One turn moves each row of this set onto another row. After a few examples, where does it send each row asked below?
vos: [ -6 -22   7  11 -33   8   9  -3 -23 -31  17   2  15  -5  17   4 -19]
patal: [ -2 -16  -8  -1 -10  -7  17  -3  -4   7 -38   4  -7  16 -19 -18  29]
fezip: [  4  -1   4  -4 -36 -12  20 -13 -21 -20  39  -8  12  10   9   0 -18]
sori: [-11 -26  12   7 -13 -18  32  11 -25   9 -29   4 -19 -16  -1   0  24]
Gigep: [  2   7   5 -11 -10 -16   7  -2   0  32 -12  -6 -14  27 -13 -16  30]
girog: [-14  -1  21  -6  -3  14 -10  -8 -23 -20  33 -13   3  -3   6  -5  27]
fen: [-13 -26  12  -1 -21 -12  38  15 -25   7 -23 -11 -11   1 -11 -15  36]
Vus: [-10 -17   4   6 -24  15  12  -7   2 -24  36 -10   9  13  21  -1  -7]
kavu: [ -9 -25  13  -1   3 -13  27  -9   6  19  -9  11 -12  17  -2  -4  37]
Zikog: [-12   4  20  -8 -23 -19  34  11 -26  32  -9   1 -23   4  11  -2  30]
Nazol: [ -1  -2   4  -8 -19 -20  11  18 -32  18 -30  -2 -15  20  -3 -26  20]
Dimus: [ -1 -11  -2  -7   6  -4   4  -5 -30 -43  21   1 -17  -1  11  -6   3]
rekul: [ -1   5   3  -3 -26 -21  13  17 -30  23 -33 -12 -19  -7 -12 -12  18]
buzo: [ -1  -4  18  -8 -11 -34  37  -1 -23  25  -7  13 -22   7  -2   5  19]
Noles: [  8  29  -2   9 -20 -29  -3 -24 -18  -2  10 -22 -11  -7  16   7   5]
voval: [ 16  -4 -30  -9  -7  -1  21   8 -21  -2  11  -4  10 -11  -2   7 -25]
roka: [  7  12  13   1 -26 -32  -1 -15 -30   2  27 -35  -1   4  15  -7  15]
rus: [-13 -13   8  -1 -14  -4  40 -11   2  20 -17   7 -13  -1  -5   6  40]
mapu: [  2   5  -5  -9 -17  18   7   3 -14  21  25 -18  31 -14  -8   7  -2]
das: [ 13  15   7   7 -12 -41  -7 -18 -35 -14   9 -15   1  13   7  -6   0]
dafu: [-15   0  -1  16 -29  24  -6  -1  -4 -27  10 -15  15  -2  11   0 -12]
Nozo: [ -1   1   4  -8   9   1  27  18 -22  -5  31 -15  23  14  -8   1 -11]
mon: [ -2  12   0  -7 -13 -14  13  -8  -5  32 -23  16 -19  18   3  -4  23]
Zapat: [  7 -46  19   9 -14  13  11  17  -8 -10   4 -17  13  14  -6  10  -3]
kam: [  2  -5 -12  -7 -20  14 -16 -18 -22 -16  14  -1 -10 -30  12   0  12]
Boto: [  7 -28   4  17  -7  16  10   7   4 -14 -13  -5   5   4  -5  24 -14]
Kivul: [  3 -32   9  12 -21  24  15  11  10   2   6 -24   2  -5   4  24   1]
zunez: [ -9 -16  -2   4 -12  -1   3  10  -3  16 -34 -14 -11   4 -12 -21  35]
dapir: [ -1  17  -1   6 -40  -3   3  -7 -28 -23  14 -13  18  -6  -1   1 -23]
puv: [ -4  22  -3   1 -32   5   7 -11  -3 -16  32 -24  12  12   4  -3 -11]

kavu turns into Gigep
girog turns into mapu
mon turns into patal
Where do these go?
fezip turns into Vus
Zapat turns into roka

One turn moves each row of this set onto another row. After a few examples, where does it send each row asked below?
Zuvok: [ -2  11  -4   5   2 -49  -3  16 -21 -18  -2  -7  30  -4   9  11  -1  16
   0   9  -5  37  21   4  18  -1]
Rikul: [  9 -15 -18  29   1  34  29   6  -5   7  -1  -3  -9   5  15  18  17  15
  10  43  -1  -2 -15  22  17   0]
Sekad: [ -5  -1   5  -3  -6 -41  10   4 -17  -5  19  -8  37   2 -11  23  -4  12
  16   2  11  28   4 -10  38  12]
saze: [  6  -1 -13  36   6  26  17   3   5  24   7  13 -22   6   4  10   2  10
  16  30 -14   6 -10  19  11  12]
bis: [ -6   3 -12   4  -3 -41  -6  22 -14 -24   1  -9  38  -5   1  15   1  20
  -9   1  -1  31   1   7  28 -12]
begit: [  1 -11  -1  24   3  25  16   4  -6  12 -10   0  18   6 -17  17   4  16
   4 -16 -14 -30 -18  24  15  15]
sosut: [-11 -31 -11  13  -9 -19 -11  -7  -1   5   1  -8  18 -17  28   1 -35 -15
  -1  18   0  35 -15 -22   8  -1]
Zifi: [ 11 -10 -16  37   5  28  32   3  -1  16   4   6 -13  12  10  17   8  16
  17  32 -10   2 -18  25  18  11]
Saz: [ -5  -5  11  17   3  25  14  -7 -13  24  -4   0   9   3 -18  12   2   8
  15  -6  -9 -31   3   9   8  25]
goveg: [ -4  -1  11  14   7  21  13  -5 -24  17 -17  -6   5  -1  -1   6  10   7
  12   8 -11 -27  24  10  -5  20]
gatu: [  1  -1 -13  28   3  32   5   6   2  19   4   7 -26  -2   4   6   6   8
   7  40  -7   0  -2  14   5   1]
Banok: [ -5  11 -20  20  -8 -14  -8 -20  -1  -3  -6  -9  49 -10  30  16 -20  23
 -17  15  13 -25  -8  18  22 -27]
gov: [  0 -40 -15  16  -8 -22  16  -9 -11  -6  -6 -16  32  -8  42  10 -26  -7
   4  23   2  36 -23 -14  16   3]
fal: [  2 -10 -17  25   0  37  13   7  -5   9   1  -3 -17  -4  11  11  16  11
   4  46  -1  -4  -5  16   9  -6]
bal: [ -7  -5  -7   1  -8 -37   1  13 -10 -17  14 -10  42   0 -12  23  -1  18
   0  -3  10  25 -10   0  40  -3]
vefan: [  1  16  -2  23  -4 -25  17 -39  -3  22   9   1  45   5  26  21 -32  17
  16  10  13 -20  -1   6  32  10]
kimuz: [ -4   9   5   1   0 -48   8   4 -23  -6  10  -6  29   0   3  15  -4  12
  16   9   2  34  23  -7  25  13]
zolar: [ -5 -28 -12  23  -5 -25  -4  -7   3   8   1  -1  19  -9  28   1 -40 -12
   4  10  -8  41 -23 -15  10   7]
sed: [  2 -34 -14  26  -4 -28  13  -9  -4   3  -4  -6  26  -3  38   8 -35  -7
   7  11  -6  42 -27  -9  15   9]
tig: [ -8 -38 -13  10 -11 -17   0  -8 -10  -5  -3 -17  25 -17  36   7 -26 -13
   0  26   8  31 -17 -22  11  -5]
doz: [  0   5 -13  20 -11 -15  13 -30  -2   7   6  -8  54   0  23  27 -23  22
   0  10  20 -28 -19  13  37 -10]
zit: [  4  -9  -8  28   9  23  16  12 -14  -1 -26  -5  20   4   3  13  13  22
  -4  -7 -20 -25 -10  34   4   4]
kigid: [  3  -3  -1  21  10  20  15   6 -25   1 -31 -10  12  -1  12   6  16  16
   1   8 -18 -25  17  25  -8   9]
lavak: [  0  30  -4  26   1 -30   1 -34  -5  22  -1   5  31  -2  35   7 -34  15
  10  15   2 -12  19   9  13   5]
ren: [ -5  27 -14  23  -1 -24 -14 -22  -3   7 -11   0  35 -11  36   4 -27  18
 -10  16   2 -16  16  16   7 -18]

gatu turns into saze
bal turns into bis
Where do these go?
goveg turns into Saz
lavak turns into vefan
gov turns into tig

